In the data rows, zero lies at 4.5, halfway between 4 and 5.
Every row has a hidden score from 0 to 20. What is each row's score? 10 is about the middle. The score is a weighted sum of the row's numbers plus the product of two more (or one squared), each taken from its middle value.
[6 6 5 2 5 4 7 6 4 7 5 6 1 7 4 5 2 2 3 4 6 5 4 8 3 5 2] -> 14
[5 2 5 4 7 4 2 1 3 7 5 4 4 2 4 6 3 6 3 5 5 1 3 3 2 4 6] -> 7
[0 6 5 6 3 4 3 4 5 7 9 4 4 7 6 5 4 2 5 3 4 4 4 5 5 7 4] -> 11
[2 4 7 8 7 6 2 4 6 6 8 4 5 4 3 3 3 1 1 6 1 6 4 4 0 7 3] -> 17
[5 6 4 6 4 4 5 2 6 5 6 3 4 5 6 5 5 7 3 5 6 5 7 5 8 5 5] -> 8
[7 4 7 5 5 2 8 6 4 4 3 2 6 5 3 4 4 4 2 6 6 5 5 5 5 5 5] -> 10
[5 3 8 1 4 4 1 2 4 6 2 7 5 4 4 5 4 7 3 2 4 4 6 4 4 5 3] -> 5
[4 4 4 5 6 6 5 3 3 4 1 5 5 7 4 4 5 4 7 3 2 4 2 7 4 7 4] -> 12
[7 3 5 4 3 3 6 6 7 6 6 1 5 5 2 3 4 7 4 4 5 5 3 4 6 2 6] -> 11
[2 1 3 2 3 5 4 6 4 3 5 7 5 4 5 7 3 5 5 5 3 4 4 5 4 6 1] -> 11
[5 6 5 7 4 4 3 3 8 4 4 2 6 2 2 1 3 5 2 5 4 5 6 5 4 2 3] -> 12
[7 4 5 5 5 6 9 6 4 4 4 6 6 4 8 4 6 3 4 8 5 6 3 1 5 4 7] -> 8
[6 6 8 3 3 6 5 5 7 4 4 4 3 2 4 4 5 4 5 6 3 4 4 7 3 4 8] -> 13
[6 4 5 5 3 6 6 2 4 4 2 4 5 1 3 3 6 3 4 6 5 2 4 5 3 5 7] -> 11
[5 8 7 1 4 6 7 6 7 1 4 6 4 3 6 6 7 7 5 6 6 5 4 8 3 2 6] -> 12
[5 2 4 3 6 0 5 7 5 8 5 6 5 8 6 5 3 3 5 5 2 2 6 7 4 3 4] -> 7
[5 5 4 5 8 7 5 4 2 6 5 4 3 7 4 3 7 4 3 5 2 5 7 6 7 6 5] -> 5
[3 4 6 4 4 2 5 5 6 5 2 3 6 6 2 5 4 6 5 5 5 7 3 6 5 5 5] -> 10
[5 3 3 7 1 3 3 8 3 7 3 5 1 6 2 5 6 5 6 7 4 7 6 8 5 4 6] -> 13
[3 5 4 6 6 7 1 3 2 6 5 5 6 4 4 5 2 5 6 3 6 4 2 2 2 5 4] -> 6
[6 7 4 8 5 8 3 2 5 6 5 6 4 5 7 5 5 4 3 2 2 6 5 7 3 5 4] -> 7
[7 4 4 2 3 0 4 5 6 3 6 5 5 5 3 2 5 6 3 2 7 6 2 4 3 4 4] -> 13
[5 6 5 6 3 5 3 5 5 6 6 6 2 5 2 5 6 5 5 5 3 3 3 3 5 3 6] -> 8
[2 3 4 3 8 2 7 5 7 4 3 1 5 9 5 1 8 4 1 6 4 6 3 2 5 6 3] -> 10
[4 3 8 3 5 5 5 6 4 3 4 7 6 5 4 4 4 4 4 4 8 4 2 4 3 3 7] -> 9
[2 5 4 7 4 3 3 2 7 3 2 2 6 1 4 1 3 4 3 5 6 7 5 3 6 4 2] -> 12
[8 3 2 8 8 3 2 3 5 2 3 3 4 4 6 3 2 4 3 4 5 5 5 5 7 4 6] -> 13
[4 4 3 4 4 5 4 4 3 4 4 2 3 5 3 3 4 5 6 6 4 4 4 3 2 8 5] -> 9
[5 3 4 6 5 9 3 2 4 8 2 8 5 4 1 4 4 2 4 3 7 6 5 6 6 4 4] -> 5
[1 2 5 4 5 4 3 2 5 4 5 6 8 4 4 7 6 5 5 5 7 5 5 5 6 5 5] -> 9
[2 4 6 4 5 1 5 4 6 3 1 3 7 6 4 4 3 4 4 6 5 7 2 6 5 6 5] -> 13
[5 7 4 6 7 5 3 7 5 7 4 3 4 4 2 6 6 5 5 4 3 1 5 2 5 6 3] -> 14
[3 3 5 5 5 2 4 7 6 7 4 3 4 5 5 7 5 6 9 4 6 4 4 3 5 6 5] -> 10
[3 4 4 3 3 4 6 7 9 1 1 5 5 5 5 4 5 5 5 3 5 3 6 2 5 3 4] -> 9
[3 4 7 8 6 5 1 4 5 6 6 4 6 3 4 5 4 2 2 5 1 5 3 4 0 6 2] -> 12
[5 1 2 5 7 6 7 3 3 5 3 4 5 6 6 4 6 7 5 3 8 8 3 6 5 4 3] -> 17
[3 6 4 5 6 3 5 7 3 5 1 6 6 3 4 5 5 4 6 5 7 2 6 6 5 3 5] -> 6
[4 4 5 3 2 9 5 4 7 5 1 4 3 3 4 9 4 4 3 6 4 5 3 3 4 4 3] -> 9
[0 8 6 4 4 6 8 5 4 5 4 3 5 5 6 7 5 5 3 0 3 6 4 5 4 6 5] -> 9
[7 6 5 5 4 4 3 6 4 5 4 4 6 6 7 5 4 8 4 5 5 4 7 5 6 7 8] -> 7
[6 4 5 5 4 5 5 6 4 4 3 5 6 6 5 7 5 4 6 4 5 4 3 4 7 4 3] -> 9
[5 4 9 5 4 4 3 5 5 3 6 7 6 3 7 5 3 4 4 5 4 3 4 3 4 5 0] -> 14
[4 4 4 3 3 2 5 6 6 4 5 3 5 5 3 4 4 7 4 4 3 7 4 6 5 3 6] -> 13
[5 6 3 2 5 4 5 6 2 2 2 5 3 4 4 4 1 6 7 5 5 5 4 4 5 7 1] -> 9
[2 3 5 7 6 2 3 7 5 6 5 2 4 6 4 6 5 7 9 3 5 3 3 4 4 4 4] -> 10
[4 7 2 6 4 3 2 3 4 6 4 7 8 4 2 3 5 6 5 7 3 5 4 4 5 3 8] -> 9
[5 5 5 5 5 4 3 3 3 5 4 6 4 5 5 3 6 2 2 3 6 7 5 4 8 4 2] -> 9
[3 3 4 8 3 4 4 4 7 6 5 2 4 4 3 5 5 7 4 5 6 4 6 6 8 5 5] -> 9
[6 4 6 6 4 5 5 4 2 4 5 4 2 4 3 4 2 5 6 4 4 3 5 4 5 0 5] -> 10
[6 6 4 6 7 6 4 4 3 5 4 5 3 8 4 3 8 7 4 4 1 6 7 6 6 7 5] -> 5
[4 5 2 2 4 4 6 3 5 7 6 4 6 6 4 4 7 5 6 2 6 4 4 3 4 4 3] -> 6
[2 7 4 4 5 3 8 2 5 5 3 1 4 2 6 5 6 4 5 5 7 3 7 2 3 3 4] -> 12
[6 3 7 0 6 6 3 4 3 4 4 7 6 4 4 3 5 7 2 3 4 6 5 4 3 5 3] -> 7
[5 6 3 3 6 3 6 3 3 5 4 6 3 8 6 2 7 7 4 4 4 4 3 5 5 4 8] -> 8
[2 8 5 5 6 5 7 3 4 3 3 1 5 6 6 6 3 5 4 2 3 7 1 4 4 5 3] -> 11
[5 6 4 3 1 4 5 5 6 3 6 6 2 6 5 3 3 4 3 7 5 3 4 5 7 5 7] -> 9
[4 5 7 4 6 5 4 5 3 6 4 4 7 4 4 6 6 3 5 4 5 5 4 4 4 7 7] -> 7
[5 5 6 4 5 4 3 1 2 8 5 2 3 3 4 7 3 6 3 6 6 1 4 2 4 4 6] -> 7
[2 5 4 6 7 7 4 4 7 3 6 5 7 6 4 5 6 5 6 5 4 3 4 3 3 3 5] -> 7
[5 3 6 5 5 4 4 3 6 2 3 7 7 6 6 6 5 2 1 6 1 6 5 5 7 2 6] -> 12
[4 6 5 1 5 7 5 7 5 4 2 6 4 6 3 3 4 2 7 4 2 3 2 4 7 2 7] -> 9
[5 4 3 7 5 3 4 4 5 3 4 6 5 5 5 6 6 2 3 5 8 3 1 6 5 7 5] -> 13
[6 5 4 5 4 2 5 1 4 4 2 7 2 4 4 6 5 3 8 5 5 5 5 9 0 4 5] -> 10
[6 4 3 3 6 4 7 3 3 5 6 6 3 7 6 3 4 7 4 3 3 5 2 5 5 5 7] -> 9
[6 5 3 3 4 4 5 7 5 6 3 6 7 4 6 6 4 4 5 5 6 8 5 8 3 4 1] -> 10
[3 4 4 3 4 4 7 4 8 2 1 5 7 5 5 5 4 5 4 3 6 2 3 2 5 4 3] -> 8
[4 5 6 4 7 3 5 4 5 4 3 1 4 5 5 0 6 7 4 9 4 4 4 4 4 4 5] -> 9
[9 6 4 4 4 7 2 6 2 5 7 5 6 6 0 6 6 4 6 4 4 4 3 4 6 3 7] -> 8
[4 6 1 6 5 2 6 8 5 1 5 6 6 2 6 3 5 6 1 3 6 3 4 2 2 7 2] -> 10
[8 6 5 3 4 3 2 4 2 5 7 3 5 9 5 7 8 6 4 5 6 0 5 3 3 5 7] -> 6
[5 5 2 5 3 1 3 1 8 4 4 1 9 8 4 5 2 2 3 3 4 2 4 8 5 3 4] -> 18
[6 7 5 3 3 7 5 7 3 4 4 5 4 6 9 6 3 7 8 0 4 5 5 4 3 6 4] -> 7
[5 6 4 3 4 5 6 5 4 3 2 5 4 4 4 5 1 6 7 5 5 3 4 4 5 5 2] -> 8
[3 4 6 5 3 6 3 3 4 3 4 4 5 3 5 5 4 2 5 5 5 5 4 3 6 7 4] -> 10
[5 4 4 5 6 4 5 7 2 6 9 6 5 4 4 4 3 5 8 5 4 8 6 5 5 1 6] -> 10
[6 6 2 3 1 5 5 4 2 4 3 1 3 5 5 5 5 5 3 7 6 7 3 3 4 2 5] -> 16
[4 4 4 5 4 7 5 4 4 4 3 4 1 4 3 4 3 5 6 3 2 2 4 4 5 0 5] -> 9
[7 1 6 7 3 6 6 7 5 3 3 2 4 4 4 4 1 5 5 2 2 7 3 4 7 3 5] -> 16
[9 5 3 4 4 6 3 6 4 4 7 5 6 6 0 5 6 5 5 4 5 3 3 2 3 3 4] -> 8
[6 2 2 8 8 4 3 3 1 3 3 3 4 4 6 4 2 4 2 5 4 4 4 5 7 3 6] -> 16
[4 4 6 7 3 2 4 5 7 3 5 3 4 2 1 1 3 4 3 4 4 5 6 4 7 4 4] -> 15
[3 6 3 4 4 3 5 3 6 4 6 4 1 3 6 4 5 2 5 4 3 2 4 3 7 3 2] -> 19
[4 4 2 5 5 4 6 5 5 5 7 3 4 6 5 5 3 4 5 4 5 6 6 3 6 5 4] -> 9
[5 5 5 4 3 8 4 6 4 6 2 6 4 5 8 4 2 7 8 0 3 4 6 4 2 5 3] -> 5
[6 6 5 9 6 4 5 5 6 3 3 1 4 2 0 4 2 6 7 3 2 1 4 5 5 4 4] -> 13
[3 2 4 5 4 5 6 6 2 6 3 5 4 6 1 5 6 5 5 5 5 4 2 6 6 5 4] -> 11
[4 5 5 7 6 3 3 6 5 6 4 3 4 6 4 6 6 7 7 6 7 5 4 3 5 5 6] -> 7
[6 4 4 2 7 7 3 3 3 5 5 7 4 3 7 4 5 3 5 4 4 4 4 6 5 2 3] -> 9
[3 4 5 3 5 5 4 8 6 5 2 5 5 5 1 4 6 2 7 2 3 4 2 5 6 4 6] -> 10
[6 4 4 4 2 5 4 2 6 2 6 2 1 5 5 5 7 3 6 6 4 4 4 6 5 5 2] -> 13
[7 2 3 6 4 7 3 6 6 4 5 4 3 4 1 7 4 7 5 5 4 4 3 4 3 4 2] -> 10
[4 8 6 5 5 3 4 4 5 2 6 8 5 0 4 3 5 1 5 4 2 5 2 2 4 3 4] -> 19
[4 4 4 4 1 5 4 3 6 2 6 2 3 5 5 3 4 3 5 6 6 5 3 6 5 6 3] -> 15
[3 2 2 3 5 6 1 4 6 5 6 3 1 2 4 5 7 4 4 5 5 9 5 6 5 5 6] -> 13
[7 2 8 5 4 4 2 3 6 6 7 7 2 5 4 7 4 7 5 7 5 1 6 3 7 5 2] -> 12
[3 2 6 5 4 5 8 3 3 4 9 4 4 3 6 3 3 4 7 7 6 4 5 5 3 4 3] -> 12
[2 2 5 4 6 4 5 3 5 6 5 6 8 4 4 7 6 4 5 6 7 4 5 4 6 5 5] -> 6
[4 5 4 3 3 4 7 7 8 2 2 5 7 5 3 5 5 4 4 4 5 4 4 3 5 4 3] -> 9
[0 8 5 5 3 5 7 5 5 4 2 3 6 5 6 6 4 5 5 0 3 6 2 4 3 5 4] -> 9
[8 1 1 8 7 2 1 3 4 4 4 1 6 2 4 3 1 5 4 3 4 5 6 5 7 4 7] -> 18
[4 4 5 5 6 3 4 5 4 4 5 4 0 5 4 5 3 5 7 5 2 3 5 6 6 0 5] -> 15
[5 3 3 5 2 4 4 7 5 6 3 3 1 6 3 6 4 5 5 7 4 7 9 8 5 5 5] -> 9
[4 2 5 3 5 2 6 5 7 4 7 5 3 1 5 2 3 7 3 2 4 5 1 5 5 2 6] -> 16
[3 0 3 1 3 5 4 7 4 4 5 7 4 5 5 8 2 5 5 6 3 5 4 4 4 7 2] -> 10
[5 3 4 8 5 6 5 4 4 4 5 5 7 7 5 7 4 4 4 6 4 4 3 5 3 5 4] -> 13
[6 5 4 5 4 4 6 6 7 5 8 2 3 4 3 5 5 8 4 5 5 6 3 5 7 3 7] -> 12
[5 5 4 7 5 6 0 4 6 8 4 4 5 4 4 5 5 4 4 5 6 4 4 0 4 6 6] -> 5
[7 6 3 2 3 6 6 3 4 3 7 3 4 7 6 3 4 4 3 5 5 4 5 5 5 4 6] -> 10
[5 6 3 2 2 5 5 5 6 3 5 5 3 7 6 4 4 3 3 6 5 4 4 7 5 4 7] -> 10
[4 7 5 5 5 3 5 3 4 3 4 6 6 0 4 2 6 2 3 5 0 6 3 3 4 5 4] -> 12
[4 5 7 4 6 5 2 4 3 4 4 4 6 5 3 6 7 3 6 5 6 3 4 5 4 7 7] -> 7
[4 4 8 8 3 3 5 5 4 7 3 2 5 6 6 3 5 2 2 3 4 4 3 4 6 5 3] -> 10
[5 5 3 5 2 0 4 3 8 2 5 4 9 8 4 6 1 3 3 6 4 5 4 7 6 4 4] -> 18
[4 4 4 5 7 3 0 2 2 7 6 3 8 4 4 4 3 3 4 4 7 4 1 2 4 4 4] -> 9
[4 1 5 5 9 5 5 4 5 4 3 5 3 1 3 5 4 5 6 3 3 4 7 4 4 2 6] -> 13
[3 6 1 5 5 4 4 4 7 3 8 7 3 6 9 3 4 6 3 3 4 5 1 4 4 3 3] -> 11
[2 6 7 3 5 5 4 6 4 3 2 5 4 5 2 4 5 3 6 3 2 4 2 3 6 5 6] -> 11
[4 5 4 3 5 4 6 6 3 0 4 5 5 4 4 3 0 3 6 6 6 4 5 4 4 4 4] -> 11
[5 4 5 6 4 3 4 7 3 7 6 5 4 3 3 4 4 6 6 4 7 3 6 3 2 6 5] -> 7
[7 3 7 4 1 5 2 5 5 4 3 6 5 3 4 3 4 4 6 3 4 2 7 5 7 4 4] -> 9
[2 3 5 2 5 6 6 4 4 3 3 1 4 7 5 5 6 2 3 2 6 7 5 3 2 2 4] -> 11
[4 4 5 7 1 4 5 7 4 5 6 2 6 3 4 2 5 5 3 4 8 6 5 4 4 4 4] -> 13
[6 4 6 5 6 5 6 4 5 4 6 1 5 5 7 5 5 6 5 1 3 5 7 3 3 7 7] -> 8
[2 7 5 5 5 3 7 2 6 5 3 4 4 1 4 6 4 6 6 5 7 3 6 3 3 4 5] -> 12
[7 6 6 5 4 3 4 3 3 6 5 4 6 6 7 7 3 7 5 7 4 3 6 6 5 6 8] -> 7
[4 5 6 3 3 4 5 3 5 5 5 6 4 4 4 3 6 2 3 4 6 4 6 5 7 3 4] -> 10
[4 5 5 1 7 3 3 5 6 4 5 4 7 2 6 2 3 6 6 4 8 4 5 4 3 3 4] -> 13
[2 3 6 5 5 1 4 8 6 6 3 3 4 7 4 6 6 6 9 5 6 5 4 3 4 5 5] -> 9
[4 4 4 4 1 5 3 3 5 3 6 1 1 4 4 3 5 3 5 6 5 4 4 7 7 4 2] -> 15
[5 5 6 3 6 1 6 5 4 7 3 4 5 5 4 3 5 4 5 6 6 6 6 7 8 3 6] -> 9
[4 3 4 5 4 7 1 4 6 8 4 8 4 6 2 2 4 3 6 3 6 6 8 6 5 5 3] -> 5
[5 6 4 2 6 5 3 1 5 5 5 4 2 5 5 5 5 3 3 7 4 6 6 4 3 7 5] -> 10
[5 5 4 4 2 6 4 3 4 6 4 5 3 6 3 5 7 6 4 5 3 2 3 5 5 5 6] -> 8
[3 4 3 4 6 2 5 3 6 5 5 5 3 1 5 2 5 1 6 6 3 5 5 4 8 5 7] -> 14
[3 5 5 4 3 3 2 7 1 6 4 6 5 6 4 3 3 7 3 5 3 5 4 5 5 2 9] -> 11
[2 4 3 6 2 6 3 4 5 4 6 4 2 4 5 2 6 7 4 4 5 2 7 3 7 6 6] -> 7
[4 7 1 6 4 5 3 6 5 4 6 6 4 5 8 4 4 6 3 3 4 6 2 3 4 2 3] -> 10
[6 4 4 6 4 4 3 4 6 2 7 5 6 4 5 7 5 2 3 5 6 2 3 4 5 7 5] -> 11
[1 7 5 5 6 4 6 2 6 4 4 2 6 8 6 8 4 5 4 0 4 7 2 3 3 5 3] -> 9
[3 2 5 5 4 4 7 3 3 5 7 4 5 3 6 3 4 4 8 8 6 4 6 3 4 2 1] -> 10
[4 5 5 7 6 6 2 6 5 5 6 5 5 3 3 3 4 3 3 5 3 6 4 4 0 8 3] -> 11
[4 2 4 4 6 5 7 3 4 6 4 5 4 5 5 5 9 6 5 5 4 7 2 6 4 5 2] -> 11
[7 6 5 5 1 5 3 3 6 2 5 3 5 7 1 6 3 5 4 5 8 3 1 7 3 9 5] -> 14
[7 7 6 2 4 4 4 4 4 4 6 3 5 6 3 8 9 5 3 4 5 1 5 1 2 5 8] -> 5
[6 6 2 4 4 2 5 1 4 4 5 6 3 4 4 7 4 3 5 4 3 6 5 9 1 3 5] -> 12
[6 6 4 3 4 5 3 3 7 4 5 3 2 6 7 5 5 5 3 5 5 6 7 5 4 7 5] -> 9
[4 4 2 5 6 5 6 3 5 6 8 2 5 6 6 6 2 4 6 4 4 5 5 3 6 5 4] -> 9
[5 6 4 5 8 4 6 5 3 4 4 7 6 3 3 2 6 4 4 4 5 4 6 5 5 4 6] -> 7
[4 5 6 5 9 4 5 5 2 5 6 5 6 3 3 1 5 6 3 5 6 5 6 5 4 3 5] -> 9
[4 6 2 4 8 2 7 5 3 4 1 5 8 6 5 4 3 5 7 6 4 3 7 6 4 0 3] -> 6
[7 5 4 0 6 6 4 4 2 6 3 6 4 5 7 6 5 5 4 3 4 5 4 5 5 1 5] -> 7
[3 6 4 5 3 4 9 2 4 5 4 2 5 2 5 5 5 5 4 5 6 3 5 3 4 4 5] -> 8
[7 4 6 6 6 6 7 5 3 4 3 4 4 5 4 4 3 4 3 2 3 7 4 7 3 5 4] -> 11
[5 6 5 4 7 5 5 3 3 5 4 4 3 3 6 5 5 4 2 6 6 5 4 5 4 7 5] -> 9
[6 7 6 4 4 3 4 1 0 6 5 6 5 3 1 5 3 7 8 5 4 2 6 6 4 5 4] -> 4
[3 5 6 4 2 5 4 6 3 6 7 6 3 7 4 4 4 5 3 5 2 5 3 3 5 4 8] -> 7
[3 1 3 6 3 6 6 6 0 5 2 5 4 6 1 4 5 6 4 6 6 4 4 5 7 5 3] -> 17
[4 7 6 2 4 5 7 4 6 3 5 5 4 3 6 6 8 9 4 5 6 4 5 8 3 2 4] -> 10
[4 5 1 4 6 5 6 6 5 7 8 3 4 7 5 5 3 4 5 5 5 5 5 3 5 7 5] -> 8
[5 4 7 5 8 4 5 4 2 4 6 8 7 4 3 2 5 6 5 5 6 4 4 5 5 4 7] -> 7
[4 2 8 5 6 3 5 6 4 6 5 2 3 5 5 7 5 6 9 4 6 4 4 2 5 5 5] -> 13
[4 5 4 7 6 3 3 3 6 2 5 5 5 6 6 5 6 2 4 6 7 1 3 6 4 5 5] -> 10
[6 2 2 7 5 5 3 6 5 5 6 4 6 4 0 6 5 5 6 6 5 2 4 5 2 5 3] -> 9
[4 6 4 3 8 4 7 5 3 3 6 3 4 6 4 5 0 5 3 7 5 6 5 2 4 5 6] -> 11
[0 8 5 7 4 3 2 5 5 7 9 3 3 7 5 4 6 3 6 3 4 7 4 5 4 5 5] -> 14
[4 4 8 4 3 7 4 6 3 4 4 7 4 4 9 4 3 5 7 0 5 5 6 5 4 5 3] -> 9
[6 6 3 3 4 5 5 3 7 4 5 5 4 6 5 5 4 4 2 7 5 2 4 7 6 6 7] -> 8
[6 5 5 6 3 1 6 7 7 5 6 3 4 4 3 5 4 6 5 4 5 6 4 5 7 4 6] -> 13
[5 2 3 5 3 6 3 3 6 4 6 3 2 5 5 3 6 2 5 6 5 2 4 6 7 5 2] -> 12
[5 4 5 4 6 6 3 2 5 6 4 3 2 4 4 5 7 3 3 6 5 6 5 6 2 7 4] -> 10
[0 7 5 8 4 4 2 4 5 6 8 3 4 6 4 4 4 3 3 3 4 5 5 6 4 7 6] -> 10
[5 4 4 4 7 5 4 3 7 5 5 3 4 4 6 7 3 3 3 8 4 5 6 1 7 6 4] -> 15
[7 6 5 3 6 4 5 5 2 7 4 6 7 7 4 4 3 3 5 3 7 4 7 3 5 5 4] -> 3
[4 5 4 5 7 6 5 6 4 2 4 3 4 6 5 4 0 6 3 7 4 4 4 2 5 4 7] -> 8
[1 3 6 4 6 5 4 2 6 5 6 5 8 4 4 6 5 4 4 6 6 6 4 3 6 6 4] -> 9
[6 4 4 4 4 4 4 3 6 2 3 7 4 5 5 5 5 2 2 4 2 6 6 3 7 1 7] -> 10
[6 6 6 4 6 9 5 6 4 6 5 4 2 7 3 4 5 1 2 3 3 6 8 5 7 5 3] -> 15
[5 4 7 5 5 5 3 4 3 5 4 5 7 3 5 5 6 3 5 7 6 3 5 5 5 7 6] -> 7
[4 3 3 5 2 3 3 4 4 3 2 6 3 7 6 4 3 4 2 6 3 6 3 4 3 6 5] -> 17
[4 7 3 0 4 3 4 6 2 2 2 5 4 3 5 6 1 5 6 6 5 4 5 3 3 7 0] -> 10
[5 4 4 5 3 2 4 4 5 8 2 6 7 5 7 5 6 4 2 5 7 1 7 5 4 5 5] -> 6
[5 5 7 4 4 3 7 7 6 4 6 2 5 3 3 4 7 7 3 4 5 5 4 6 5 2 7] -> 13
[5 3 5 5 5 8 1 3 4 7 3 6 4 5 1 4 4 3 5 3 5 6 6 6 5 6 3] -> 6
[3 3 5 3 7 4 6 5 7 4 6 5 3 2 5 1 5 6 3 2 6 4 0 5 5 2 6] -> 16
[4 6 4 2 3 4 6 3 2 6 6 3 5 5 5 6 6 5 5 3 6 5 5 5 4 4 3] -> 8
[3 4 6 4 3 8 2 2 5 3 3 2 5 4 3 4 5 7 5 8 6 8 3 7 4 7 3] -> 13
[5 5 4 7 6 2 2 5 4 1 6 4 5 3 4 7 3 3 5 3 5 5 4 3 5 8 5] -> 12
[6 4 5 4 4 5 3 5 4 6 4 5 3 6 3 6 6 5 6 7 3 2 5 4 5 3 5] -> 6
[5 3 5 5 1 3 4 2 5 3 4 5 4 5 4 5 5 6 2 2 4 4 6 3 5 6 4] -> 12
[4 3 3 3 5 4 5 6 1 7 9 5 4 4 4 4 1 7 6 5 4 8 6 3 6 2 6] -> 8
[8 1 5 7 4 7 5 6 6 4 3 2 4 5 2 4 1 4 7 2 4 7 4 5 6 5 6] -> 13
[0 6 4 5 5 5 7 5 5 4 3 1 5 7 7 7 5 5 4 0 4 6 2 4 3 5 3] -> 10
[4 5 7 4 6 5 6 4 2 3 4 3 4 4 3 5 6 4 3 4 2 6 3 3 3 5 4] -> 11
